Each row is where one point has got to under a steady rotation. How many ticks took it there?
The counts run from 0 to 128.
[ -8  -8  14 -17 -26 -16   7  -5  11  -4  12  26  -9  19  26  -4  28   7
  -5 -13 -10 -11  -8 -16  16  16  -9 -11  -6   4  15   7  13   1  -1  -1
  20  25  23 -16  -2 -11  -5   3   8 -10  11 -18  -5  -3   5   0  14  -1
  27   4] -> 97
[-18  11 -22 -21 -13   3  17  -5   5 -18  15  16 -13   6   8 -18  -1  32
   9  -1 -13  -7   2  -3   5  35  13 -20 -12   3  13   1  20   7   4 -17
   6  15  16  -6  -3 -22   0  -1   7  -9  -5  -4   7  -3   2 -13   5  -6
  18  -7] -> 80
[-19  -2 -17 -11  -9 -11   3   6  12  -2  15  21 -11  14  15 -17  11  30
   6   0  -1  -4 -10  -5   8  33   3 -16  -3  13  14   1  27  11   0 -16
   4  17  10 -23   2 -20 -16   9   4 -22  -1  -4  -2 -15   3 -10  -1  13
  21  -9] -> 111
[-13  -5   7 -17 -25  -1  -6 -12   3  -8  15  30 -16  16   5 -11  23  14
   2 -24 -14 -14  -6  -1   8  21  -1 -21 -16   5   5  10  11  11 -10   1
  20  27   8   1  -7 -11  -2  22  16  -3  19  -7   2  -5  10   0  -7 -11
  20   3] -> 127
[-20  14   4  -7  -8  -7  -6 -14   0  -9  13  14 -12  18  14 -14   7  38
   1 -18  -4  -8 -14   2  18  11   7 -15  -4  14  -8  -1  -1  13 -27  -6
   9  23  -3 -10  11 -22 -13  22  11 -18   3   4   7  -3  -2 -13   0   2
  23 -10] -> 115
[-13   8  -8 -25 -17  -4  -2 -18 -11  -8  16  18 -22  17  18  -4  10  31
  -5 -11 -20  -4 -13   3  12  24   5  -5  -2   9 -19   4  16  -1  -9 -15
  12  10  18  -1   0 -18  -8  21   3  -4  -2  -9  16 -11   6  -2 -10 -10
  28   5] -> 28
[ -1   1   7 -17 -31  -3  14   4  16   5   6  16 -11   3  18  -7  15  12
   4  -6 -17 -24 -11 -19   1  25  16 -14  -7  11  22  -5   3   8  -2  -3
  21  13  19 -13   3 -26  -8  13   9  -6  12 -16   3  -3 -10 -11   5  -3
  17  -4] -> 66
[-11   4  -9 -11 -34   0  13  -1   3   4  16  19 -26  -9  27  -8  13  26
  -9 -17   7  -9   7  -2  10   5   7  -7  -5  12  23  -7   3  10 -15   5
  10  21   8 -13   1 -19 -11  15  13   3 -16  -5  -1   1   5   2   6  -4
  34   2] -> 45
[-19   8   4 -18 -20 -11  20  -4  10   2  17  14  -2   8  21  -1   7  30
  16  13  -3   1 -22   2  26  19   4 -11   0  17  12  -7   2  -1 -13  -8
  -1  15  16  -7   1 -12 -11  12   3 -12  -6  -8 -10   7  -5 -13   0  -9
  20  -8] -> 52
[-17   9   8 -22 -26  -1  11  -5  -3  -7  15  29 -26  13  21 -10   8  22
   0 -11 -10  -6 -14   6   7  21   8 -19  -4  -6   1   2   7 -10  -9 -15
  -1  17  28  -8  -4 -12  -5   4   1 -11   1  -4   9 -11   7  14   1  -4
  24  -8] -> 38
[-15  17 -17 -23 -25  -6  10   8  10  -3  12   9 -10  -4  18 -11   0  17
   0 -38  -4 -17 -15  -5   8  17  -5 -10 -14  23  10  -2   4   0  -9  -9
  16  20   9   0   8 -19  -5   6  21  -6  -9 -17  -4   3   6  -6   7  -9
  27   0] -> 75
[-13   5 -18 -13 -19  -9  19 -19  -3  -5  14  10   0  -3  18  -7  17  29
 -10 -12 -12  -4  -8  -6  16  13   0  -5   5  -4  -2   0  10   9 -15 -13
  21   9  19 -18  -3 -18  -7  -6   1 -18   0 -11  17  -7   6 -20  -2 -16
  39 -11] -> 89
[-20   5 -13 -15 -25 -14  13  -3  11   7   8  18 -12  19  22  -4   9  26
  11  -6  -2 -11 -17   1  10  19   0  -6   0  22  15  -8  14  11 -14  -4
   7  16  20 -15   0  -6 -25  19  15 -20   3  -5  -2   6   2 -15  -7   0
  13  11] -> 54
[-14  -2 -22 -11 -15   5  18 -18   1  -8  22  14  -9   7   7  -6  28  22
  -3  -3   7 -19  -6 -17  20  19  -3 -11  -4   0   2   7   9  14  -4 -11
  14  12  16 -13  -4 -25   6  -2   9  -4  -9 -11  13  -7  13 -15   5 -13
  24  -3] -> 91
[-16   5 -15 -27 -31   4   9  -6   3  -2  11  16 -20   1  13   1  13  20
  -3 -14   7 -17 -24 -10   6  17  -5  -8   3  16  -3 -10   3   8 -22  -7
  11   4  14 -20  10 -27 -11   0   1 -17 -13   2  18   0   4   5   0 -17
  18   0] -> 33
[-15   4   2 -11 -29   6  -6  -9   0  -4  15  19 -18   5  14  -9  12  22
   0 -23  -6 -12   8  -2   9  20   4 -20 -17  19   6   2   9  17 -14  10
  26  24  -4   3  -4 -15  -4  29  18   6   3  -2   0  -3   5  -6  -6 -10
  26  -8] -> 14
[-11  14   2 -18 -29  -6  11 -17  -5  10  21  22 -17  10  24   5   4  32
   2 -11  -4   2 -23   4  11  11 -16  -6   1  18  10   2  -1  -6 -23   0
   5  16  10 -10  -6 -10 -16  10  -3  -5 -11 -10  -9   5  -1   4   7  -4
  29 -17] -> 42
[-16  -1   8 -24 -26 -16   6  -1   3 -11   6  22 -14  15  20 -12  20   8
  -3 -11 -11 -14 -12 -18  22  20  -1 -14 -14   4  12  10  11  11  -7  -7
  16  21  21 -15   6 -10  -1   6  14 -15   6 -15  -1  -4   9   7  13  -6
  15   8] -> 96
[-16   3 -12 -11 -23   3  16 -10  -3   2  22   3 -17   9  14 -10  24  22
  -1  -2   6 -22 -12  -5  19  20  22 -11 -10   7  -4   7   4   7   2 -19
   4  13  14   0   0 -15  -6  25  15  -1  -5 -16  12 -21   2 -14  -4  -9
  26   4] -> 60
[-16  18 -11 -25 -31  -5  12   0   1   0  16   5  -5   4  18 -13  -5  24
  -3 -33  -6 -12 -23  -4  13  12  -1 -12 -14  20   3  -2  -2  -3 -13 -11
   9  20   5  -1   8 -11 -12   7  15  -3  -6 -11  -4   3   2  -4   1 -12
  27 -10] -> 74
[-15  -6   3 -11 -25   7   3 -10  17  -1  16  24   3  -1   9  -8  22  23
  15   8  -1 -17  -8 -13   9  27   6 -18 -10  16  13   1   7  10 -17  -1
  15  13   3 -13  -1 -28   5   8  -1  -6   2  -1   3  -4  -7  -7  -9  -8
  22 -21] -> 123
[-20  11  -6 -22  -6 -15  14 -18  -1 -14  12  22  -7  26  16  -4  -2  25
  14 -13 -16  -3 -22   2  21  16  -8 -14  -2  14  -2   5   6   7 -20  -8
  12  24  11  -1   5 -11 -10   5  13 -19   7  -3   3  11   8 -16   6  -7
  19  -4] -> 84
[-30  17  -8 -12 -13   2  16  -8   1  -8  26  17 -28   4   7 -14  10  29
   0  -3   6  -4  -1  11  18  23   8 -16  -5   8  10  -8  17   6  -3 -10
  -9  14  23   1 -12 -16   0  19   6  -1  -7 -16   6  -5   1  -2   5 -15
  21   9] -> 49
[-21  13 -14 -22 -23   0  -3   4   8  -7  19  11 -12  -6   4 -12  10  22
  -3 -16  -7  -6  -9   8  20  27  -2  -7  -1  16  -1  -1  23   2   6 -11
  10  16  17   4   0  -9   3  15   7  -4   1 -15   6   0   3   1  -6 -24
  33   2] -> 18
[ -8   0  -5  -3  -9  -4  -1 -17   1   8  20  10  -1   4  20  -2  18  38
   0   4  -6  -4 -13  -8  10  18   5  -6   0  14   1  -3   1   7 -15  -4
  13  15  -2 -21   3 -28 -14  17   3  -9 -11  -5  10 -16  -5 -15  -2   6
  36 -27] -> 0
[ -6  -5  -1  -6 -21  -4  16 -16   7   7  11  12 -18  14  22   3  21  30
   0  -4 -10 -17  -1  -2   6  15   7  -7   2  14   8 -11   5  14 -11   4
  13  14  16  -6  -7 -18 -21  29   9  -4   8 -11   5   0  -6 -27  -1   5
  24   7] -> 56
[-19  14  -1  -9 -22  -1  19  -3   6 -13  18  18 -24  -8  16  -2  12  32
  -7 -12   1  -2   4  11  15   7   8 -14   8   3  10 -18   3   2 -13   4
   2  24  16  -5 -11 -20  -9   6   1  -8  -2 -12   5  -3  -2 -14   6 -12
  39   2] -> 47
[-14  10  12 -10  -7 -18  -2   5  17 -13  18  13  -6  -2  22  -5  13  26
  -4  -6 -13   3  -7 -11  18  22   1  -8  -5  18  11  -7  12   2  -1  -3
   6  15  17 -13   8 -25  -1  14  -2  -6   0 -19  -2  -4 -12  -3  16  -2
  32  -2] -> 108
[-19  13 -14 -21  -6 -23   5 -24  -5  -4   9  24 -11  21  18 -11   0  23
   7 -21 -13 -11 -14  -6  15  17  -9  -3 -11  17   4   7   9  11 -19 -10
  23  17  16  -3   4  -9  -8  13  18 -14   1  -4   7  10   9 -14   6  -1
  20   4] -> 85
[ -8   9 -16 -21 -22  -4   9   4  14  -2  12  15  -9  -5  16  -9   6  15
  -3 -30  -9 -19  -8  -9   6  19   0  -9 -13  22  20  -5  10   0  -6   6
  19  20  13  -5   4 -26  -5   6  20  -3  -6 -20   0   5  -3 -11  17  -6
  36   5] -> 76
[-17  17   3 -14 -18  -3   8  -2   4 -19  18   7  -7   5  24  -2  14  32
 -15 -14   8   0 -16  -4  28   6  -6 -24  -5  11  -4  -6  -3   9 -17   3
   1  27  -7  -8   6 -23  -8   3   5  -8   0  -9  -7 -12   1  -4   9 -14
  30 -14] -> 104
[-16   6   2 -14 -24  -5  -7  -1   6   9  14  33  -9   4   7 -22  18  18
  11  -6 -13 -11 -13  -2   8  31  11  -9 -12  12  15   8  20   2  -4 -19
  14  14  18 -15  -5 -16   2  16   0 -12   4 -13   9 -11  -4   6  -6  -8
  23 -11] -> 8
[-11   2 -11 -15 -12 -21   9 -20  -5   1   8  22 -12  17  22  -8   8  19
   0 -21 -20 -13  -4 -10  11  16  -2   3 -11  13   9   8  10   5 -16  -8
  27  14  17  -7   5 -14  -5  18  23  -6  -7 -10   8   8  10 -14   7   2
  30   6] -> 86
[ -4  -6 -10 -16 -19  -4   5 -10  -6   6  26  17 -10   3  22   7  17  23
  -4   2 -11  -8 -16 -12  14  23   2   3  -4  22 -15   5   4  -8  -9 -12
  20   5  17  -6   8 -19  -1  14   8   2 -25 -12  12 -10   8   1  -2  -8
  36  -8] -> 30
[-18   6 -27 -13 -19   1  17 -24  -7  -9  16  15  -6  -1   8 -12  20  23
  -2  -9   0 -12  -6  -8  15  18  -1  -6   1  -6   3   6  12  14  -7 -18
  16  12  19 -18  -4 -20  -4  -5   7 -13  -7 -10  17  -9  14 -14   1 -15
  30  -4] -> 90
[ -9   1  18 -18 -26   3  16  -9  10 -19  14  29 -27   3  25   4  13  21
  -4  -1 -13  -7  -5 -12   4  19   8 -16  -4   4   3 -12   0   0 -16   7
  11  10  19 -10  -5 -35   3   1  -4  -3   3  -2  16  -5  -3   8   8  -6
  27  -4] -> 36
[ -6 -13  -3 -22 -24   2   8  -5   9 -17  12  24 -19  17  24   8  13  24
   1  -2 -24 -10   3  -6   4  26   8 -18  -7  13 -12  -4  11   7 -11   6
  17  19  10   3   1 -22 -12  17   9  -4   8   2   3   0  10 -12  -4  -2
  29   7] -> 25
[-13   4  -6 -28 -32   8  17  -6   4  -1  16  15  -9   0  20   9  10  25
  -1  -5  -2 -10 -32  -4   7  17  -7  -6   9  16 -11  -5  -2   1 -24  -7
  14   4  13 -16  11 -25  -6  -3  -1 -16  -7  -9  13  -4   3   3  -2 -17
  31 -17] -> 32
[-19  15  -3  -5 -11  -2  -8 -10   3   2  16  22   0  -3   1 -12  21  27
   3 -16   1  -8 -23   7  18  19  -3  -6   0  15  -2  -2  10   4 -11 -20
  10  13  13 -15   1 -19   1   7   1 -23  10 -17  17 -12  -7  -6  -1 -16
  29 -12] -> 120
